In the rows, zero is written as 128.
The same turns and mirrors carry the whole set onto itself, and each row onto the other rows of its family. Which rows share a family with each named row? Give them in list order.
These 27 rows form 9 families of 3 rows each.
z500: [110 153 113 131 122 146 110 132 115  89 139 113 136 154 111 152]
z31: [105 129 143 140 126 148 116 139 156 132 131 129  88  98 143 124]
z741: [106 153 111 138 112 146 112 130 115  91 148 106 134 159 112 146]
z735: [123 148 111 156 117 159 120 131 106  97 163 104 131 142 108 139]
z159: [122 117 152 136 149 108 134 144 125 142 138 126 162 143  99 102]
z433: [113 137 116 151 112 160 111 128 108  93 157 103 130 139 112 148]
z718: [116 139 120 147 114 140 116 113 119  96 150  94 130 137 107 152]
z165: [108 103 154 135 142 104 139 128 122 149 144 121 147 130 107 113]
z729: [129 153 117 147 127 158 111 124 128  87 151 103 136 146 109 139]
z276: [109 138 153 129 122 164 113 146 140 121 107 140 116 106 148  99]
z715: [118 121 144 132 145 119 135 134  99 142 130 138 158 139  96  99]
z305: [101 132 147 143 135 172 130 143 148 131 111 146  99 117 134 103]
z883: [114 138 142 132 126 161 118 140 148 127 129 136  90 105 150 118]
z966: [ 94 143 136 126 132 160 122 142 157 130 121 147 101 118 151 116]
z447: [115 146 128 145 130 164 101 121 108  79 140 115 128 148 113 137]
z156: [ 99 122 143 149 125 165 122 150 148 138 134 137  98 104 146 110]
z110: [101 129 148 153 126 166 113 151 141 133 140 132 100 108 153 100]
z705: [122 142 121 145 116 144 124 122 110  90 142  97 135 150 102 149]
z257: [106 106 152 152 141 118 144 151 111 148 142 125 152 142 103 105]
z220: [ 95 144 133 133 121 156 120 151 155 134 127 144  96 120 151 112]
z137: [113 138 148 143 135 160 114 147 162 133 119 133 108 109 147 100]
z513: [100 125 144 123 139 108 133 140 117 148 127 132 163 143 108 109]
z982: [131 149 121 130 122 168 128 118 117  81 143 116 144 144 116 134]
z89: [101 120 147 124 139 106 135 141 116 150 140 136 155 150 110 103]
z256: [107 109 163 131 141 109 140 131 115 150 133 129 150 138 116 107]
z495: [121 110 158 127 147 122 138 152 116 124 125 139 162 147 104 112]
z281: [108 105 146 142 139 116 140 142 107 151 147 127 161 134 104 108]

Same family as z276: z982, z495
Same family as z165: z31, z718
Same family as z159: z729, z137
Same family as z741: z220, z89
Same family as z883: z705, z256
Same family as z281: z433, z156

The same turns and mirrors carry the whole set onto itself, and each row onto the other rows of its family. Which rows share a family with each named row? Give them in list order.
These 15 rows form 5 families of 3 rows each.
z585: [128 113 143 134 123 127 128 115 132 139  92 136 137 102 101 153 144 142
 128  98 133 158 138 116 169 144 122 175 154 127  96 128 113 115 131  71
 139 127 123 158 134 141]
z9: [118  85 147 128 117 131 102 153 124 111 137 103 144 131 152 132 133 110
 156 147 122 149  98 149 121 114  98 161 134 163 162 141 105 121 133 121
 134 149 119 114 121 125]
z125: [120 133 128 111 119 143 119 135 132 131 124 121 119 155 124 125 140 119
  68 156 126 119 150 135  95 143 136 118 115 114 117 151 137 152 137 103
 127 143 147 126 148 144]
z631: [134 123 138 137 121 129 141 101 118 142  86 151 136 115 117 148 147 123
 141  87 125 148 131 110 167 137 109 162 132 141 134 116 117 125 130  70
 149 108 134 154 135 141]
z835: [128  94 135 136 117 130 119 147 123 120 145 111 124 130 171 132 134 123
 151 129 114 144  99 149 123 115  93 148 127 157 160 157 114 122 136 137
 116 140  97 118 122 120]
z963: [124 143 150 111 112 137 118 140 120 134 123 110 111 147 119 126 129 132
  69 136 116 132 140 143  96 125 148 115 118 117  98 139 142 128 129 101
 122 134 142 107 146 146]
z814: [125  85 140 132 124 148 114 156 123 110 131 104 136 119 165 129 125 119
 169 114 126 148 119 161 119 131 103 159 136 161 157 151 122 129 126 129
 128 155 110 126 130 111]
z973: [121 140 137 102 141 133 115 142 127 134 130 119 110 158 104 133 125 129
  78 140 115 109 150 150  97 129 134 107 122 112 118 144 136 134 119 107
 123 137 142 115 140 129]
z706: [114 146 145 104 122 144 112 134 123 146 139 130 121 162 122 128 125 122
  81 141 100 109 139 128 110 138 123 107 119 113 113 146 143 154 128 112
 125 121 147 124 144 137]
z112: [129 144 129 116 121 127 110 135 123 145 135 140 117 160 108 128 154 134
  84 136 113 111 144 145 102 136 120 106 107 110 105 154 131 140 135 103
 128 135 147 121 144 148]
z380: [133 117 145 129 128 126 142 113 126 132  97 137 148 124 102 154 148 135
 137  97 134 147 141 115 170 132 132 155 153 133 116 120 117 118 126  60
 151 128 139 166 149 130]
z782: [129 104 139 135 121 142 105 157 119 119 140 112 151 122 157 117 123 118
 169 132 109 141 116 153 133 121  93 154 125 170 149 166 111 132 129 133
 126 144 109 119 122 133]
z147: [137 121 136 137 132 134 135 112 122 138  80 144 145 116 101 163 134 140
 126 102 144 140 131  99 163 145 117 169 147 135 132 118 120 117 121  72
 142 139 137 152 121 148]
z941: [142 121 149 139 128 137 147 104 126 150  94 142 149 132 115 155 146 141
 145 102 126 145 137  97 169 133 115 152 152 145 117 133 132 124 141  63
 133 121 128 158 127 144]
z598: [121  85 164 140 110 146 101 158 122 111 135 125 124 116 161 128 121 107
 157 132 127 149 110 162 122 125 104 160 123 159 138 139 116 116 122 127
 120 153 113 121 121 118]

Same family as z706: z782, z941
Same family as z147: z9, z125
Same family as z585: z963, z598
Same family as z814: z973, z380

The same turns and mirrors carry the whole set onto itself, and each row onto the other rows of its family. Which rows share a family with each named row? Give them in list order.
These 30 rows form 5 families of 6 rows each.
z118: [130 135 134 117 159  88 129 142 144 137 109 115 143 122 156 100 157 135
 142 101 152 136 101 109 125 147 104 104 152 102 129 119 129 122 125]
z364: [125 118 119 118 153  97 135 147 139 137 131 117 139 117 141 111 160 122
 144  97 144 143  94 124 126 123 108 113 148  94 137 109 138 133 119]
z139: [117 129 103 127 164 166 121 148 139 171  79 155 107 142 128  99 140 135
 153 132 153 141 113 110  67 166  96 135 125 109 138 149 124 123 150]
z535: [123 139 120 126 170  93 126 165 148 132 125 130 133 118 160 112 137 140
 149 110 154 139 103 103 137 125 106 101 135 115 137 128 127 138 123]
z168: [120 112 163 108 180 167 121 140 122 106 117 127 134 124 148 123 108  89
 161 104 160 146 145 122 131 148 110 122 154  93 124 145 138 127 141]
z183: [115 123 125 137 120 181 148 139 141 144 104 118 111 147 127 103 146  80
 151 118 141 119  93 134 131 131 104 135 127 162 123 129 142 119  98]
z558: [128 120 139 132 152  99 135 160 146 119 111 117 124 118 162 107 139 129
 147  81 145 126  89 122 127 132 109  96 128  94 119 136 132 137 128]
z42: [108 104 146 117 183 169 149 135 115 124 117 123 134 113 137 100 118  73
 153 107 139 139 140 125 128 160 134 115 146 102 107 132 121 133 137]
z148: [ 96 131 128 112 143 132 153 110 106 146 119 134 112 152 125 142 158 105
 119 126 171 165 130 140 125 151  95 118 131 143 144 142 109 124 155]
z503: [ 91 134  96 172 156 155 151 121  90 126 114 118 127 158 151 102 120 140
 110  88 126 116 130 108 113 134 130 126 138 117 128 148 129 150 106]
z362: [123 140 134 103 151 107 123 132 135 114 121 121 132 111 164 112 137 139
 147 118 153 156 111 112 121 124 110 115 147  85 143 122 138 141 127]
z721: [106 125 112 111 147 189 103 141 124 156  97 158 100 147 138 113 119 125
 143 133 155 146 121 122  82 135 100 150 120 104 155 151 129 133 144]
z688: [100 130 106 175 127 166 154 122  99 126  99 106  97 160 137 108 131 132
  96  84 136 118 115 114 102 140 136 131 132 113 117 156 129 136 130]
z64: [104 145 117 122 129 151 122 100 110 137 113 129  99 156 152 138 142 117
 114 128 183 170 130 132 111 137  93 116 135 140 155 145 120 109 144]
z985: [122 115 147 118 193 159 144 144 116 125  95 138 146 121 138 110 118  90
 150 103 144 130 141 110 132 180 117 120 147  98  98 145 125 133 146]
z40: [ 91 117  93 159 135 155 154 122  89 140 111 115 112 152 128 107 137 124
 108 104 131 126 122 110  99 133 139 148 161 102 128 130 128 137 110]
z151: [113 114 156 136 179 147 152 151 121 107  99 113 129 119 156 114 115  98
 141  79 133 140 142 118 126 155 130 102 133  99  91 148 121 136 145]
z534: [104 133  98 159 136 161 139 128 103 116 110 119 117 158 157 102 120 123
 119  99 132 128 128 120 106 134 139 154 151  96 134 131 161 141 101]
z411: [111 134 129 145 133 177 131 154 142 143  95 109 129 145 150 101 130 105
 145 104 140 100 107 120 136 115  98 117 111 166 120 146 144 126  98]
z532: [112 130 133 127 110 176 127 135 131 126 101 114 119 142 158 110 123  89
 131 107 156 103 108 128 145 118 114 141 132 144 124 131 154 121  95]
z175: [ 93 114 113 118 161 163 118 152 140 172 100 156  99 134 121 105 138 121
 166 132 161 146 116 119  65 148 110 130 130 102 148 136 120 119 138]
z997: [124 125 121 146 116 179 146 151 154 143  89 112  92 156 149 111 135 112
 133  89 138 113  92 119 117 131 105 129 107 156 116 145 138 127 109]
z823: [108 132 128 127 152 155 117 169 150 156  88 147  84 136 133 117 138 139
 150 121 163 151 106 114  75 146 106 116 113 108 133 158 112 117 162]
z260: [105 134  93 163 142 144 155 119  96 138  91 109 122 152 149  88 138 131
  99 104 126 118 122 108 103 154 135 144 154 111 119 135 130 136 115]
z520: [127 123 128 140 129 176 137 144 136 150  88 125 125 155 139 107 138  90
 136  97 143 101  93 119 140 147  99 133 125 156 110 135 142 111  95]
z853: [104 140 115 127 166 175 107 155 145 167 110 152 102 149 122 102 132 149
 150 122 161 129 111 102  81 143 107 128 107 117 154 159 121 129 142]
z154: [ 98 151 119 128 157 151 147 113 114 145 118 122 108 156 133 142 143 127
 109 118 179 153 144 110 124 148 101 108 123 161 144 157 109 125 156]
z921: [105 138 133 117 144 139 139 107 104 155  99 133 113 159 135 137 157 117
 109 119 175 154 126 119 123 163  87 115 134 150 134 150  99 107 150]
z231: [105 126 154 136 200 155 128 158 113 118 118 128 137 128 144 109 109  97
 145 109 150 133 151 114 140 152 126 109 143 111 109 155 111 131 154]
z512: [108 129 135 126 154 138 148 126 120 135 107 137  82 155 143 147 140 124
 117 110 176 162 124 126 113 159  98 107 125 136 131 164  94 126 176]

Same family as z139: z118, z985, z260, z520, z921
Same family as z154: z535, z503, z411, z853, z231
Same family as z534: z168, z362, z721, z64, z532
Same family as z512: z558, z688, z151, z997, z823

